In the rows, zero is written as 128.
The rows of D fall into several groups, and each row is roughly a mix of its group's hidden directions; one row fits no group.
D (137 x 13):
[[154 128 168 153 152 107  97 108 134 105 116 104  87]
 [150 112 159 139 162  97  89 111 134 125 116 113  82]
 [148 159 128 162 110 108 166 142 153 112  99 168 122]
 [161 151 132 123 178 109  87 112 131 147 131 160 109]
 [145 130 142 109 162  83  98 103 144 156 124 150  93]
 [ 95  91 123 104 100 130 109 126 133 178 157 106 113]
 [119  81 139 130 124  99 147 109 157 149 112 121  76]
 [110  66 117 106 163  94 110 115 128 144 132 121 108]
 [142 131  91 169 139  91 115 140 104  86 146 148 118]
 [117 120 167 116 106  81 130 141 167 153 116 126  93]
 [119  94 120 134 155  89 133 124 163 136  83 159 108]
 [151 190 148 142 109 167 126 129 109 108 148 115 134]
 [144 136 154 151 168  97  81 122 133 122 131 146  89]
 [148 155 139 134 170 147  92 146 144 138 135 174 102]
 [159 127 148 133 174 132 135 113 119  69 103 110 123]
 [155 126 121 156 143  80 127 109 119 105  95 154  90]
 [115 144 110 114  90 165 145 141 113 157 150 108 174]
 [144 104 115 160 158 136 155 115 144 109 115 166  82]
 [125 163 105 126 122 160 118 155  98 102 146 126 180]
 [114  70 107 117 122  94 153 126 141 123 111 116  87]
 [151 155 119 149 143 116  68 140 112  98 148 154 116]
 [121 186 139 153  76 158 135 141 139 123 121 123 135]
 [146 190 141 151  93 160 152 138 134 118 120 138 142]
 [136 167 148 148 131 177 103 160 134 106 150  99 134]
 [111  61 113 101 158 100 110 120 125 145 134 123 123]
 [137 113 167 145 109  95 115 106 158 120 100 110  85]
 [135  90 148 126 138  97 146  96 156 159 113 126  84]
 [157 162 121  97 163 118 101 112 107 147 144 158 160]
 [109 150 122 119 113 177 126 161 131 132 170 111 167]
 [123 115  79 130 115 115 183 115 121 124 134 170 139]
 [134 126 142  88 157  89 122  97 147 172 119 143 108]
 [134 162 131 131  68 166 156 143 133 148 142 119 145]
 [152 177 115 122 148 148  91 137 100 112 141 147 163]
 [133 191 143 129 130 169 112 156 142 137 144 152 143]
 [141  97  92  79 140  92 158 107 113 129 122 142 144]
 [141 114  83 111 142  83  99 132 110  97 137 157 110]
 [146 173 148 147  69 156 142 140 134 121 143 117 116]
 [ 94  92 121 102  97 134 108 130 130 176 158 107 124]
 [145 119 168 154 127 103 119 103 149 110  94 113  82]
 [109  68 107 109 121 100 169 125 138 134 114 114 105]
 [ 96  97 119  93 114 128 185 128 135 154 112 112 144]
 [125 104 147 136 163  94  88 115 134  94 115 131  87]
 [153 110 133 146 150  91 133  97 122 111  84 150  89]
 [147 174 136 134  97 161 129 135  97 111 167 103 142]
 [110 156 168 170 121 159 101 140 151 148 144 108 113]
 [137 128 100 127 162 176 106 165 120 114 153 159 139]
 [ 95 102 107 107  98 128 122 137 137 190 149 136 138]
 [106 109 122  93 155 106 154 120 146 189 133 139 128]
 [130  96 157 140 105  91 126 101 158 123  98 120  87]
 [117 148 116 150  85 124 170 146 163 142  94 150 138]
 [155 132 108 165 151  94 128 120 109  91 105 160 101]
 [112 105 131 119 117 117  81 147 119 118 170  82 150]
 [ 82 128 115 133  65 129 109 152 128 137 147 113 145]
 [143 101  95  93 155  83 136 122 104 141 138 160 144]
 [131  80 128 103 186 118 123 104 136 150 109 131 113]
 [126 123 151 105 147  87 108 106 154 165 113 139  85]
 [144 100  79 106 138  88 108 131  99 103 139 152 120]
 [126 120  99  92 155  69  97 129 125 131 139 147 110]
 [142 175 132 144  87 153 131 139 106 104 156  94 135]
 [ 93  79  88 107 121  95 140 148 133 125 131 112 103]
 [156 129 144 134 173 129 134 115 116  66 104 111 129]
 [138 124 141 104 158  79 107 102 148 159 123 147  92]
 [162 182 170 148 138 155 111 108 131 128 121 143 144]
 [112  71  95 113 116  98 139 130 132 115 118 110  87]
 [139 102  82 118 151 139 148 133 121 130 113 189 121]
 [136 143 113 121  99 165 178 141 134 148 117 124 175]
 [121 103  96  81 152  77 125 133 111 149 139 142 135]
 [120 130 164 141 115 162 182 116 151 145 108  99 145]
 [106 111 126  86 121 137 180 116 134 164 116 107 156]
 [129 117 150 143 154  92  89 115 136 101 123 136  74]
 [105 165 122 112  96 146 126 151 115 134 153 118 184]
 [165 168 124 117 161 128  86 122 102 127 141 155 153]
 [132 161 109 108 150 165 118 153  92 133 148 120 173]
 [149 165 145 136 168 144  90 145 142 138 134 168 104]
 [164 135 165 125 149 127 141  80 155 146  96 132 105]
 [ 83  90 110 106 106 123 105 136 110 146 160 100 145]
 [118 106  98  87 152  70 115 128 131 140 128 146 104]
 [149 184 159 139 137 158 105 122 117 141 136 151 162]
 [137  99 118 150 119 139 183 101 125  89  94 124 119]
 [116  83 144 128 129  94 145 108 156 164 124 123  84]
 [ 97 116 120 101 112 152 101 127 102 155 168  92 149]
 [151 153 154 140 175 137  79 139 136 127 129 152 100]
 [125 140 136 154 157 119  89 142 142 121 139 190 106]
 [112  77 111 127 102  96 159 105 111 115 114  94 135]
 [142 155 161 176 108 180 130 128 129 109 129 111 143]
 [160 165 139 153 156 126 139 126 119  69 105 138 133]
 [127 175 110 127 124 155 106 156 104  93 138 133 170]
 [113 119 147  82 136  93 145 101 150 178 121 121 125]
 [139 179 135 141  91 158 125 138 102 107 159 103 142]
 [129 130 109 147 103 171 149 148  99  96 139 114 173]
 [149 127 172 150 125 109 115 106 149 112  96 100  84]
 [141 131 160 162 157 102  83 122 141 108 134 136  87]
 [ 98 121 161  90 105 141 138 114 143 169 130  93 153]
 [154 149 163 135 171 142  80 137 141 133 120 136  94]
 [106 150 115 118 106 165 120 167 129 135 170 114 167]
 [101 110 160  88 106 143 136 111 144 163 135  90 152]
 [ 94 105 118 113  90 127 113 133 144 190 147 127 116]
 [152 122 102 120 164 136 142 126 130 142 103 190 102]
 [105  78 124  92 140 136 109 115 135 181 137 117 123]
 [108  88  83 124 103 109 172 116 111 116 139 129 153]
 [152 119 166 148 154 101  96 106 135 112 113 107  84]
 [120  98 138 128 172  91  85 113 126 109 126 132  91]
 [115 151 173 138  95 109 129 108 137 127 133  70 134]
 [167 115 143 177  96 137 127 109 109  92 128 155 118]
 [114 130 101 140  85 115 178 152 149 145 109 147 154]
 [152 176 158 157 102 140 133 130 127  84 129 113 103]
 [121  71 122 123 119 104 150 100 107 111  95  93 130]
 [114 124 147 125 123 160 189 118 154 146 103  96 143]
 [127 135 121 160  90  89 160 150 154 110 108 161 116]
 [ 91 101 112 109  99 123 117 134 138 190 150 133 126]
 [152 120 161 150 156 100  96 109 134 112 114 110  81]
 [147 117 144 113 168 126  83 110  95 111 164 115 107]
 [129 144 110 154  93 101 175 151 150 124 106 163 138]
 [147 155 124 157 107 115 174 144 152 111  95 164 135]
 [156 183 166 148 133 159 108 118 120 129 131 144 157]
 [131 125 147 108 153  82 106 105 152 160 119 144  86]
 [137 191 144 157  88 156 138 139 136 108 118 129 133]
 [144 101 155 127 144 103 140  93 158 156 106 128  82]
 [145 113 157 132 158  89  88 111 131 137 109 114  84]
 [115  86 130  95 156 130  89 113 102 137 161  99 125]
 [153 177 138 152 141 145  74 136 114 108 144 140 136]
 [ 98 112  98  73 157 104 133 144 134 163 118 125 121]
 [109 131  84  99 122 148 149 149 113 154 150 155 169]
 [111 138  87 103 127 151 142 151 103 144 155 142 178]
 [144 146 120 174 124 135  82 147 112  85 152 141 119]
 [109 102 156  79 120 143 144 101 144 170 126 106 146]
 [141 153 122 152 156 173  98 167 121  98 155 129 130]
 [ 98  88 121 100 102 134 114 127 137 184 151 114 122]
 [103 160 121 108 103 140 113 153 114 139 161 125 184]
 [ 88 138 121  93 153 128 146 142 143 184 141 123 153]
 [117  77 119 114 168  96 134 118 149 147 100 158 121]
 [ 98 122 159  91 104 144 131 120 143 166 139  89 155]
 [120 132 102 138 104 174 185 134 126 105 118 140 154]
 [101 119 165  89 112 141 138 108 145 170 128  95 149]
 [108 117 121 158 117  77 131 138 161 112  92 151  99]
 [146 109 159 131 142 104 132  92 160 150 104 129  78]
 [100  91 118  95 117 120 186 127 134 152 114 111 144]]

One row of each group comes first, with its name. Which group is each row after those in?
[154  89 136 142 144 110 148  91 132 107  99 110  86]
T
[115 148 162 155  99 183 152 132 137 135 122 104 151]
P
[160 150 165 146 147 135 122 110 135  87 110 108  85]
L

[138  86 147 140 110 139 191 101 136 141 108 118 129]
P
[113 146 111 114  89 162 139 142 110 157 158 113 172]
L
[ 99 130  92 103 100 143 161 144 126 154 142 155 167]
T
[157 101 140 114 189 125 146 105 141 126  95 142 115]
L
[113 117 130 134 155 102 125 117 165 158  90 172 101]
L
[100  75 100 108 122  94 150 134 142 130 118 112  93]
P
[129 127 110 148 103 172 154 146 102  97 138 113 173]
P
[115  73  97 122 112  97 141 132 131  99 120 103  94]
P
[115 123 139 136 157 106 124 113 164 151  89 170  94]
L
[110  90 142 109 121 117  80 139 127 133 154  77 137]
T
[127 117 145 122 106  82 157  88 134 145  82 125 110]
T
